(in the rows, 128 means zero)
A single turn carries every row of the set below to another of its rows. Some are shown first; where does it send the rows asked next?
folez: [ 89 133  91 144 125 130 129 135 150  89 119 130 122 132 140 125 157 119
 100 121]
kag: [ 89 145 119 114 130 101 128 151 128 114 113  87 131 108 131 120 119  96
 101 122]
guk: [103 122 126 139 128 109 130 122 125 121 120 141 155 116 194 134 141 115
 125 149]
zas: [119 127 125 151 126 125 107 103 127  90 102 101 121 128 150 150 116 107
 129 132]
tum: [ 84 125  97 154 123 107 142 127 153  95 112 115 122 138 143 133 156 128
 114 114]
sez: [110 108  97 135 126 107 135 132 124 120 128 133 151 117 183 131 144 121
 123 161]
Tofum: [120 119 117 133 124 110 120 124 127 132 114 141 146 116 180 131 145 121
 132 156]
Masit: [103 132 156 158 108 115 127 141 100 112 140  94 143 110 155 133 126 104
 123 127]
gare: [116 130 160 154 121 127 131 158 109 117 143 107 147 116 155 136 143 105
 135 129]
fizi: [118 126 116 126 139 106 132 121 122 112 128 121 146 144 188 141 158 120
 138 154]
punuv: [105 124 117 129 129 109 139 127 110 125 124 130 151 125 190 138 160 128
 128 150]
loze: [133 136 125 135 121 127 115 100 129  87 105  99 144 133 148 143 118 110
 128 133]
Lep: [110 126 119 126 138 115 143 129 105 116 107 126 144 112 183 132 157 120
 137 163]
som: [117 128 140 149 118 123 130 157 104 120 152 103 155 109 158 135 146  92
 124 119]
Lasu: [107 138 139 122 139 102 132 145 127 105 112  80 121 101 137 121 114 107
 113 129]
lebud: [ 99 114 150 149 124 126 136 154 112 110 142 112 144 109 154 148 149 100
 141 111]
Rufid: [121 122 124 132 126 112 126 129 151 126 126 130 142 122 188 138 152 122
 125 154]
Ror: [110 137 147 144 133 122  99 114 127  91 109 115 130 138 167 150 130 109
 128 111]
pesob: [114 129 147 135 106 124 142 156  99 113 153 114 142 111 156 120 130 101
 126 122]
gizi: [ 94 144 124 131 130  91 133 143 128 104 110  89 113 109 126 125 112 109
 112 121]
furi: [128 137 119 147 117 128 107 117 134  92 104 107 126 129 160 153 120 108
 145 137]
Tiseg: [ 92 120 105 149 109 114 139 115 149 104 113 131 125 114 140 135 150 137
 102 136]
fugiv: [110 144 132 112 118  98 107 152 121 110 110 103 123 121 131 121 112 101
 109 140]
mozo: [ 96 123  83 138 106 118 128 121 136 117 116 122 117 137 133 135 155 124
 103 129]
rimo: [109 127 153 148 119 121 143 151 101 114 134  93 151 103 151 137 141  91
 119 123]
Fogu: [118 124  97 110 129 123 155 157 105 105 112 127 146 124 153 131 153  78
 116 128]
mol: [ 94 134  90 152 122 103 135 123 132  92 128 117 116 146 144 133 154 123
 110 113]
lan: [104 124  90 150 110 130 135 122 146  97 107 130 124 128 142 135 155 132
 109 122]
Robi: [102 117 159 160 127 105 125 162 119 122 125  97 134 126 149 146 139 100
 121 121]
guzub: [122 144 137 150 118 128 100 111 126  93 106 104 131 111 157 143 122 109
 135 138]
Gezal: [105 113 109 142 127 118 130 120 122 131 115 125 146 130 183 143 151 124
 115 159]
tof: [117 126 137 138 125 137 101 118 116  79 115  85 134 128 147 148 142  99
 120 128]
Zup: [106 142 111 140 141 111 159 147 118  82 112 132 148 127 148 110 153  87
 105 115]
neba: [122 131 127 160 125 127 115 116 125 107  96 114 137 127 168 156 113 108
 135 120]
Bebo: [108 128 111 111 134 104 120 145 109 107 102  79 126 123 127 117 126 122
 113 117]
tepi: [ 92 148 116 128 126  97 128 148 125 131 110  95 113 116 140 106 125 100
 108 125]
filid: [114 132 114 110 133 124 161 142 103  93 122 125 143 129 151 118 161  82
 110 124]
Tuf: [116 126 112 116 148 112 161 158 106  94 124 138 143 139 155 120 145  95
 115 137]
kilok: [ 92 139  93 151 128 119 136 122 140  97 105 115 130 132 139 135 156 143
 114 115]
vaf: [ 97 141 115 117 133  94 139 141 135 117 119  88 110 117 135 131 119 101
 101 119]
Bos: [ 95 140 112 117 139 115 133 136 138 105 112  73 116 110 142 121 126 114
 107 115]
norud: [111 131 107 118 144 109 162 150 127  90 114 134 138 129 159 107 146  85
 107 125]
kefi: [108 109 155 141  97 127 136 162 121 122 130 105 140 118 159 121 135  92
 118 131]
luven: [117 123 110 118 132 125 170 148 111  96 117 127 133 119 145 104 148  87
 110 131]
Mele: [114 124 110 125 140 116 150 162 135  99 123 138 145 128 150 119 155  76
 112 118]
nonol: [114 145 134 152 122 134 107 125 120  94  94 100 130 114 143 148 117 101
 130 121]
reru: [124 133 101 117 154 123 159 141 111  98 121 136 128 125 152 124 157  96
 106 131]
kuli: [ 88 142  94 150 117 125 146 132 150  98 115 130 131 142 154 141 156 123
 107 126]

vaf goes to som
kefi goes to Ror
loze goes to tepi
And these:
Tofum goes to tum
Bos goes to pesob
Lasu goes to Masit
kilok goes to luven
Tiseg goes to Zup
Mele goes to fizi
punuv goes to lan
gare goes to zas
mol goes to Fogu
Robi goes to tof
reru goes to sez
guzub goes to gizi
Gezal goes to folez

